One turn moves each row of this set onto another row. After a few examples, where does it send each row asked below?
basu: [-13  -2   6   8  -7   1   8  11   6  10  20   0  -1 -19]
Koze: [ -7 -11   3   3  -7  -6  24  12  -7  11   5  -6  -2 -17]
govi: [-24  -5  -8  -5  -5  -6   0   7   2  14   9   7   7  -5]
zavu: [-20  -9   0  -2  -5   8  13   5   2  19  -9   4   0   0]
zotes: [ -8 -10  15   4 -14   0   4   7  -4  17  11  -3   5  -9]
Lal: [-19  -7  10 -12  -2   5   5  16   3   7  13  -7   5  -6]
tukul: [-19  -9  -2  -6 -13   5   2  -2  13  11   9   8   1  -6]
gisar: [-25 -12  12   3  -3  -1   5   3   9   7  13   0   6   0]
Bori: [ -8   0   3   6  -3 -10  12  -2 -10   4   5   0  -9   0]
soki: [-18 -17   5  -8  -5 -12  12   8   9  12   0  -8  -2  -9]
Nen: [-15   7  -1  -6 -11  -1  25   5   7   9   9   2   8  -6]
mifa: [-27  -6   8   1  -6   9   2   8   7  -1   8  -3  -6  -6]
ritup: [-20 -13   7  -4   5  -2  17   6  -6   7  -1 -10   0   1]
lufez: [-12  -6   6   0 -20   9  14  10  -5   4  -5  -6  -8  -9]
Vonug: [-16   8   4   8 -11  -8  15  -2   1   1   0  -3   2   2]
pom: [-14 -11   5   4 -17   6  14   9   7  18  10   6   1 -17]
fad: [-15  -2   4 -10  -5   6  20   3  11   9  16   7  -4  -5]
Mopu: [-5 -1  4  0 -7 -2 19  8 -8  8 14 11  8 -4]
gib: [-20 -10  -1  -3  -3   5   6   4   2  -2  -9   0  -2   2]
Tor: [-12   9   1  -1 -10  -4  20   1  -8   7   8  -1   9   0]
Gil: [-19   7   1   1 -10  -3  20   0  15   4   2  -1  -2  -4]
vuzap: [ -7  -1  -7  -3 -12   5   7  14  -3   6  11   7   4 -16]
tavid: [-17  -7   5   1  -5  -7  17   5  12  -4   0   4  -8  -1]
Tegad: [ -6 -10  -4  -3 -15  -2  12   0 -13   7  -3  -4  -4  -8]
pov: [-22 -18   3  -2  -8 -12   9   1  -8   4   1  -6   1  -1]
Bal: [-12  -5  -6   0   1   0  14  14 -13  15   4  -1   0 -14]
guruz: [ -9  -5   4   8   1  -4   4  15  -2  12  -3  -7  -6 -12]
dinil: [-15  -3  -2  -4 -21  -5   2  10  -5   0  13  -3  -1 -13]

gib turns into Tegad
Lal turns into soki
Vonug turns into Tor
Now these:
dinil turns into govi
Bal turns into pom
Bori turns into Mopu
gisar turns into ritup

